[[-8,-4,1,-38,11,-61],
[8,-8,3,1,-10,19],
[-5,8,-1,-20,-24,-21],
[64,53,2,27,-26,-26]]
->
[[-4,1,-38,11,-61,-8],
[-8,3,1,-10,19,8],
[8,-1,-20,-24,-21,-5],
[53,2,27,-26,-26,64]]

[[34,26,-25,-15,-16,-12,13,5,10,32,35,35],
[-15,-39,38,-43,-36,-37,51,62,-45,-20,-6,-9],
[-2,17,-28,29,29,25,12,3,26,3,-8,-7],
[-8,-8,7,-3,-1,-3,25,27,-7,-8,-7,-8],
[14,11,29,-11,-12,-9,-23,-13,1,12,18,17]]
->
[[26,-25,-15,-16,-12,13,5,10,32,35,35,34],
[-39,38,-43,-36,-37,51,62,-45,-20,-6,-9,-15],
[17,-28,29,29,25,12,3,26,3,-8,-7,-2],
[-8,7,-3,-1,-3,25,27,-7,-8,-7,-8,-8],
[11,29,-11,-12,-9,-23,-13,1,12,18,17,14]]

[[-24,-37,40],
[-31,53,41],
[57,-36,-6],
[-34,53,40],
[48,-33,41],
[-40,4,-27],
[27,33,-38],
[-25,-38,41],
[38,6,20]]
->
[[-37,40,-24],
[53,41,-31],
[-36,-6,57],
[53,40,-34],
[-33,41,48],
[4,-27,-40],
[33,-38,27],
[-38,41,-25],
[6,20,38]]

[[-7,-27,26,50,-7,21,-6,-27,-31,6,7,-11,44],
[52,-13,3,-29,17,-61,11,-55,46,18,6,14,-17],
[-46,40,-8,31,-3,39,-9,-5,-3,18,7,0,-15]]
->
[[-27,26,50,-7,21,-6,-27,-31,6,7,-11,44,-7],
[-13,3,-29,17,-61,11,-55,46,18,6,14,-17,52],
[40,-8,31,-3,39,-9,-5,-3,18,7,0,-15,-46]]

[[43,-3,-8,-3,2,13,-46,44],
[-5,34,-12,33,1,-8,3,-3],
[0,-26,30,-25,22,-19,4,-2],
[-1,34,-22,33,-10,5,-2,1],
[6,-4,21,-4,24,-21,-3,5],
[15,-20,-19,-19,-27,34,-18,15],
[-44,5,7,4,-3,-12,46,-45],
[42,-10,-2,-9,6,9,-44,43],
[-20,26,15,25,24,-34,23,-19]]
->
[[-3,-8,-3,2,13,-46,44,43],
[34,-12,33,1,-8,3,-3,-5],
[-26,30,-25,22,-19,4,-2,0],
[34,-22,33,-10,5,-2,1,-1],
[-4,21,-4,24,-21,-3,5,6],
[-20,-19,-19,-27,34,-18,15,15],
[5,7,4,-3,-12,46,-45,-44],
[-10,-2,-9,6,9,-44,43,42],
[26,15,25,24,-34,23,-19,-20]]

[[7,20,6],
[16,64,25],
[8,29,17]]
->
[[20,6,7],
[64,25,16],
[29,17,8]]

[[16,9,0,28,47,-23,1,1,21,9,7],
[-27,-11,-24,27,-27,-23,-18,2,14,9,-12],
[1,-10,-1,1,-16,12,-11,1,-3,2,-2],
[-6,-34,-5,-5,-61,33,-24,-5,-22,-2,-17],
[15,6,-9,19,25,9,-8,-3,11,3,6],
[-28,15,-23,7,-14,-26,-3,3,20,4,-2],
[-11,-16,-4,21,-5,-25,-2,-4,6,3,-1],
[19,-16,8,8,42,-30,8,-6,-2,2,1]]
->
[[9,0,28,47,-23,1,1,21,9,7,16],
[-11,-24,27,-27,-23,-18,2,14,9,-12,-27],
[-10,-1,1,-16,12,-11,1,-3,2,-2,1],
[-34,-5,-5,-61,33,-24,-5,-22,-2,-17,-6],
[6,-9,19,25,9,-8,-3,11,3,6,15],
[15,-23,7,-14,-26,-3,3,20,4,-2,-28],
[-16,-4,21,-5,-25,-2,-4,6,3,-1,-11],
[-16,8,8,42,-30,8,-6,-2,2,1,19]]

[[-23,-40,11,-23,-18,-21,50,53,-34,-26],
[-16,-4,-25,26,26,21,24,16,10,-12],
[36,15,-4,-31,-33,-25,-5,-6,-5,31],
[-29,-11,-13,30,32,25,20,15,7,-24],
[20,7,-18,-22,-22,-18,21,12,-5,18],
[-19,-19,43,-2,-1,-2,-14,-1,-13,-21],
[21,39,-11,24,19,22,-51,-54,36,24]]
->
[[-40,11,-23,-18,-21,50,53,-34,-26,-23],
[-4,-25,26,26,21,24,16,10,-12,-16],
[15,-4,-31,-33,-25,-5,-6,-5,31,36],
[-11,-13,30,32,25,20,15,7,-24,-29],
[7,-18,-22,-22,-18,21,12,-5,18,20],
[-19,43,-2,-1,-2,-14,-1,-13,-21,-19],
[39,-11,24,19,22,-51,-54,36,24,21]]
